Look-ups in named tables: a row name and a column name give one cell, copied from the table.

Goruk:
fields: Gode, Volugu, Tusida, Pebof, Bap, Mebubit, Nuvuveb, Savozit, Zem
Kazifel: [162, 124, 179, 162, 123, 173, 127, 163, 163]
Tesuto: [121, 130, 186, 152, 115, 170, 141, 155, 186]
Desed: [154, 152, 177, 112, 172, 63, 198, 155, 123]
Gevu: [169, 146, 151, 194, 132, 147, 126, 178, 133]

Bap of Desed: 172
Mebubit of Gevu: 147
Nuvuveb of Gevu: 126
Tusida of Desed: 177
Mebubit of Desed: 63
Volugu of Tesuto: 130
Mebubit of Kazifel: 173
Gode of Desed: 154
Volugu of Gevu: 146
Pebof of Kazifel: 162

Komo =
         Linis  Filib  Lev  Lavipe
Kepuviv    139     86  206     141
Gikedob    125     69  136     167
Vin        116     68  110     158
Vuk        111     73  105     145
Mutuv      113     78   90     141
Givad      108     82   82     138
Kiziso     112     98   76     128
Pubavor    108     99   61     122
Lumefu     102    108   58     118
Ril         99    125   48     114
Rolol      100    127   41     112
Lat         99    125   43     113

Lev of Mutuv: 90
Filib of Rolol: 127
Filib of Mutuv: 78
Linis of Lat: 99
Lavipe of Gikedob: 167
Lavipe of Vin: 158
Lev of Kepuviv: 206
Filib of Lat: 125
Filib of Lumefu: 108
Linis of Gikedob: 125
Filib of Gikedob: 69
Linis of Pubavor: 108
Lev of Lumefu: 58
Row with the largest Filib: Rolol

Table Bifa
fields: Vefusi, Dal, Siki, Dez
Zerigig: [52094, 24889, 3209, -152]
Fefura: [12609, 38307, -2309, 13017]
Keridu: [-64506, 56500, 39432, 67575]

Dal of Keridu = 56500
Vefusi of Keridu = -64506
Dal of Fefura = 38307
Siki of Fefura = -2309
Siki of Zerigig = 3209
Dal of Zerigig = 24889
Siki of Keridu = 39432
Dez of Keridu = 67575
Dez of Fefura = 13017
Row with the largest Dez: Keridu

Fekopa:
,Pon,Sivek,Pizulag,Vuvu,Vur
Sig,170,203,143,55,160
Sebitum,169,178,157,86,167
Mevege,174,201,143,58,162
Lin,196,172,138,99,174
Kaz,181,185,149,86,180
Nek,210,173,141,105,195
Sav,205,183,145,98,204
Lenufo,123,84,74,230,100

Vur of Lenufo is 100
Pizulag of Lenufo is 74
Vur of Sig is 160
Pizulag of Sig is 143
Vur of Sav is 204
Sivek of Mevege is 201
Pon of Lin is 196
Sivek of Kaz is 185
Pizulag of Lin is 138
Pon of Sig is 170
Sivek of Lin is 172
Sivek of Lenufo is 84
Pon of Nek is 210
Sivek of Nek is 173
Pizulag of Nek is 141
Vuvu of Lin is 99
Pon of Sav is 205
Which row has the largest Vur? Sav

Table Tobav
columns: Pufa, Fuda, Sanitat, Rinuri, Rikit, Mev, Miv, Gono, Loto, Tute
Maforim: [5831, 5252, 7947, 6877, 8437, 6924, 4277, 1912, 3965, 3879]
Fabov: [6023, 5047, 6065, 7828, 5122, 4173, 4493, 5270, 4703, 5855]
Bap: [6047, 3580, 5549, 7404, 7481, 4869, 4684, 4526, 1994, 4535]
Zuk: [6815, 4013, 5689, 5171, 7431, 6008, 5009, 6812, 3521, 3949]
Lenuf: [6906, 3493, 6749, 6773, 6117, 5807, 4117, 8626, 5102, 4926]
Fot: [5531, 5140, 8917, 5330, 5562, 5448, 4205, 5671, 5345, 4984]
Mirilo: [6460, 5506, 4146, 6715, 4064, 6307, 2784, 8482, 4343, 1907]
Kugo: [5254, 4099, 5818, 6330, 8144, 6806, 6014, 5835, 3741, 5059]
Rarot: [6370, 5306, 5858, 8591, 6032, 6968, 4452, 5661, 6994, 3935]
Romed: [6763, 4324, 6605, 6004, 6155, 6696, 3133, 5858, 3611, 4378]
Zisana: [6140, 2756, 6262, 5955, 7447, 3994, 5818, 6031, 5119, 6395]
Kop: [5068, 4208, 7624, 5620, 6386, 4925, 5668, 5795, 6222, 1337]
Latukeg: [5413, 3521, 6397, 6575, 5407, 6161, 3892, 5333, 4165, 5309]
Mif: [7177, 6055, 5837, 4800, 6324, 4998, 3247, 6910, 3980, 4199]

Loto of Fabov: 4703
Rinuri of Mirilo: 6715
Miv of Fot: 4205
Mev of Kugo: 6806
Tute of Maforim: 3879
Rikit of Bap: 7481
Gono of Zisana: 6031
Miv of Fabov: 4493
Mev of Fot: 5448
Sanitat of Mirilo: 4146
Tute of Lenuf: 4926
Fuda of Zisana: 2756

Sisudaf =
,Tareb,Nagugim,Fov
Lop,3783,-2789,-1938
Vad,579,1519,-3851
Debi,-7176,-1934,4746
Tefel,4296,-5311,-347
Magize,-3423,8831,-8463
Dok,-2229,6909,-7083
Niv,-1279,-4586,2890
Fuliv,-137,1625,-3066
Sulu,-2276,6316,-6603
Gese,3018,-6383,1070
Lur,-1683,3171,-3445
Soruz,-709,-6561,3898
Durol,-3099,7332,-6947
Tomav,-6382,-9734,9820

Lur, Tareb => -1683
Magize, Fov => -8463
Durol, Nagugim => 7332
Lop, Tareb => 3783
Dok, Nagugim => 6909
Tomav, Fov => 9820
Tomav, Tareb => -6382
Sulu, Nagugim => 6316
Niv, Tareb => -1279
Vad, Tareb => 579
Soruz, Fov => 3898
Tomav, Nagugim => -9734
Sulu, Fov => -6603
Row with the largest Tareb: Tefel

Gevo.csv
,Nak,Vofos,Kofope,Sur,Fasoze,Fanuvur,Ribozu,Res,Nev
Moragog,0.09,0.16,0.37,0.69,0.08,0.50,0.77,0.65,0.39
Natup,0.63,0.68,0.41,0.13,0.72,0.37,0.21,0.23,0.39
Kulobem,0.43,0.40,0.11,0.30,0.41,0.30,0.33,0.45,0.23
Ber,0.46,0.45,0.39,0.64,0.40,0.45,0.50,0.63,0.30
Semifur,0.62,0.49,0.87,0.99,0.50,0.77,0.78,0.81,0.96
Gufoma,0.88,0.71,0.56,0.17,0.71,0.30,0.66,0.65,0.26
Lofe,0.45,0.33,0.31,0.59,0.36,0.25,0.60,0.76,0.45
Kenutop,0.23,0.34,0.41,0.75,0.19,0.31,0.72,0.64,0.14
Peg,0.63,0.64,0.36,0.37,0.64,0.33,0.83,0.87,0.42
Lenap,0.43,0.43,0.73,0.32,0.51,0.71,0.37,0.44,0.45

Gufoma, Fasoze => 0.71
Lenap, Res => 0.44
Semifur, Nak => 0.62
Kulobem, Vofos => 0.40
Lenap, Fasoze => 0.51
Kenutop, Ribozu => 0.72
Gufoma, Nev => 0.26
Semifur, Vofos => 0.49
Natup, Vofos => 0.68
Lenap, Sur => 0.32
Peg, Sur => 0.37
Natup, Nak => 0.63
Gufoma, Ribozu => 0.66
Lofe, Fanuvur => 0.25
Semifur, Nev => 0.96

